One turn moves every row onto another: examples first, then more rows asked
ravog: [ -2 -16   2  -8  -3 -19   1  12   5 -17   5  -1   2 -14   4 -13 -10  12
  22   4 -15  14 -15   7 -23  -1]
vufeg: [ -6  -1 -22   6   1 -21   4 -15  -5  -6 -21   3   7 -11  13   1 -22  10
   5   6  -7  -1  32  15  -2 -14]
Pali: [  6  -4  -5   4   9  -8  20  -8 -10  15  -7  16   1   9  12   1  -5  16
   6 -21  21 -25   1 -14   9 -14]
zevuz: [ -9   5 -26   0 -10   6  15   6   4  27 -11  -3  16   2  -5   4  -5   5
 -22  -9  -7  -1  -4  -3  11 -10]
lero: [ 17  -8  -4 -15  -4  -2   7 -10 -14  16   2  20  10   0  16 -10  -2  20
  13 -23   9 -17 -23  -7  -4  -2]
palob: [ 14  -6 -11  -7 -27  11  12  -1  -1   8  13  -7  -2   9  -8 -13  13  14
   3   3   7   6   5  -6   2 -16]
bunel: [-16  -6 -18  -5 -12 -23 -32 -30  -7   5  -6  -1  -1 -13  -8  -9  -6   7
 -13  18 -13   0   4   4  17   2]
vaf: [  6 -14 -18 -12 -15  16   0  -5  -3  29  11  -9  19   5  -7  -7   5   9
 -16   0  -3   2 -11   0   1  -9]
Fuf: [ -9 -14  -7   1  13 -20  -1 -10   6   2   2   2  11   8 -12   4  13  12
   4   9 -18  -6  -8  -2  21  32]
rer: [ -1 -16 -11  -3  12 -21  -2 -13   5  -6   7   3   5   9 -10   2  16  14
   7  13 -14  -4  -6  -3  21  32]
debu: [  2  -2 -14 -22  11 -10   9  -2   0   7   9  16  -1   0  13   1  -8  13
  -3 -19  26 -14 -22 -15  19  -2]
sok: [  5  -4  -4  -1   9  -7  10 -11  -9  13   1   7   1   8  11  -5   0  22
  12 -20  26 -25   7 -13  11 -18]
kani: [ 10   4  -3  -7  11 -30   8 -10   7  -9   1  -4  19  -6   9   0  -8  24
   7   8  37   2 -21  17 -15 -13]
doba: [ -3 -18   3  -3 -12 -15  -3 -16  -1   2  -8   6  -1 -26  -9 -10  18  14
  -3   8   7   4 -26  -6 -14 -39]
rufu: [-13  -7  -5   4  -4 -18   6 -13   2 -10 -12  11 -14 -10 -21  -9  -4  15
 -10  21 -29   0   3 -14  -4  -1]
gom: [ -2  -3 -24   9   2   5  14  17  -7   9 -22 -15   6   5   0  -3   4  -2
   6 -14 -10   2  -9  -2   6 -17]
nobes: [ -6  -2 -11 -22  16  -7   4  -4   0  18   9   9   7  -3   8  -3  -8  16
  -4 -22  24 -17 -20 -14  18  -4]
piva: [-16  -2  -8   1  -6 -16  -2 -15   0   0 -28  11   6 -26   2   3   6  17
 -19   3  -1  -7  -8  -6  -2 -44]
rog: [-10 -20  -4  -7  -7 -12 -13 -23  -3   9 -12   9   8 -22   0   5   6   2
 -27  12  12  -2 -26   0   3 -35]
dob: [ -7  -3  -8  -5 -15 -18  -6 -17   1 -12 -16  12  -4 -25   5   1  12  21
 -14   8   8  -4  -3  -6   0 -45]
feb: [ -2  -9 -12   8   1 -25  -3 -22   2   5   1   5   9  11  -8   3  15  17
   7  10 -10  -9  11   2  24  27]
doz: [ -2  -4  -8  -1   2 -20  -1 -14  -1  -7  -9   6   8   4  -6  -3  14  16
  21   6 -21  -5   1   2  19  31]
lerez: [  9   4 -36 -13 -16  -1  -3   5   2  -6   8 -11  -7   3   9  -4  10  14
  -2  -2  11   6   6  -3  20 -16]
Tup: [ -7   0  -7   2 -16 -18   2 -20   0   2  -6   8  10  -8   7  -2 -22  15
   1  12  -1  -2  37  13  -4 -12]
kiveb: [ 10  -7  -6 -13   4  -5  -2  -5 -16  13  -3  10  12  -1  19 -11  -1  19
  20 -28   9 -18 -23  -6   1  -5]
vapi: [ -7 -19 -10  -7  -5 -18 -19 -16  -6  -7 -15   4  -1 -21  10   6  10  -1
 -17  10  16   0 -27   2   9 -37]
zofoz: [  6 -31 -10  15  -7 -30 -14 -15  -7  -2   3   5 -16   0 -11  -5   7   2
  -6  22 -15   6 -17  -3  -5   2]
Safu: [ -7 -16  -1   4  -5 -20  -1  -6  -3  -4 -23   5  -2 -25  -2  -4  15   6
  -1   1   2   4 -33  -4 -11 -39]
tinab: [  7   6  -1  -6  15 -23   7  -6   4 -17 -11  -3  24  -3  18   5 -12  28
   5   6  24  -6 -15  16 -16 -16]
Bek: [-11 -29  -6  19   3 -29 -25 -11  -8  10  -3 -10  -3  -4 -15  -9   5   3
  -2  13 -20   1 -17  -1  -2  -1]
Vivaf: [ 11  -9 -29  -3 -11   0  -5  18  -7  -6  -6 -10   0   9  18   5   6  -4
   1  -8  -1   6 -21   4  14  -9]
vovuv: [  2   5   0  -4  18 -21  10 -13   0  -6 -17  -4  26  -2  12   7 -18  14
   2   8  31  -5 -16  20  -9 -14]
dozo: [-21  -5  -6   3   1 -22 -13  -7   1 -18 -11  -6 -15 -11 -15 -14   1  18
   4  15 -25  -1   7 -11   4  -7]
Gog: [-14 -26 -12   4  11 -29  -8  -2   9  13  10  -5  10  -3   4  11 -22 -10
 -18  11  11   8 -11  14   6   0]
lovok: [ -2 -29 -21  -5  12 -28 -11 -11   7   4  22  -7   1  -5   4   5 -14  -4
 -13  17  19  11  -4  12   6  -3]
Sito: [ -8  -7 -24   1 -11 -27 -17 -24  -9  -3 -19  12  -8 -11  -1   2 -11  -3
 -18  19 -18   2  -5   4  15   7]
pozet: [ -2  -6  -9  -3   2 -16   4 -21   0   1  -7   8  13   3 -12  -5  13  17
  15   9 -23  -6   2   1  14  32]
Lilam: [  5   5   4  -9  11 -18  11 -14   6  -3  -5   0  31  -5   8   2 -13  32
  -3   9  23  -7 -12  15 -22 -15]
pato: [  1   4   0  -2  16 -27  13 -10   7   4  -7  -3  28  -7   4   2 -14  21
   0   4  29  -1 -24  17 -18 -12]
Vema: [ -4 -20  -2 -11   7 -12   9   1   4   0   5  -1  11 -18  -8 -17 -12  15
  13   5 -21  12 -13   5 -30  -1]
Neruv: [  7   4   4 -11   9 -19   8 -21   3  -5  -3  -3  24  -2   8   2 -13  21
   1  14  38  -4 -10  19 -11 -15]
Patu: [ -2  -9 -18  11   9 -27   0 -19   0   3  -8   5   9  10  -6   6  13  13
   7   8 -14  -9   7   3  24  27]

Fuf moves to Patu
kani moves to Neruv
dozo moves to zofoz
And these:
kiveb moves to debu
vufeg moves to ravog
lerez moves to palob
Safu moves to vapi

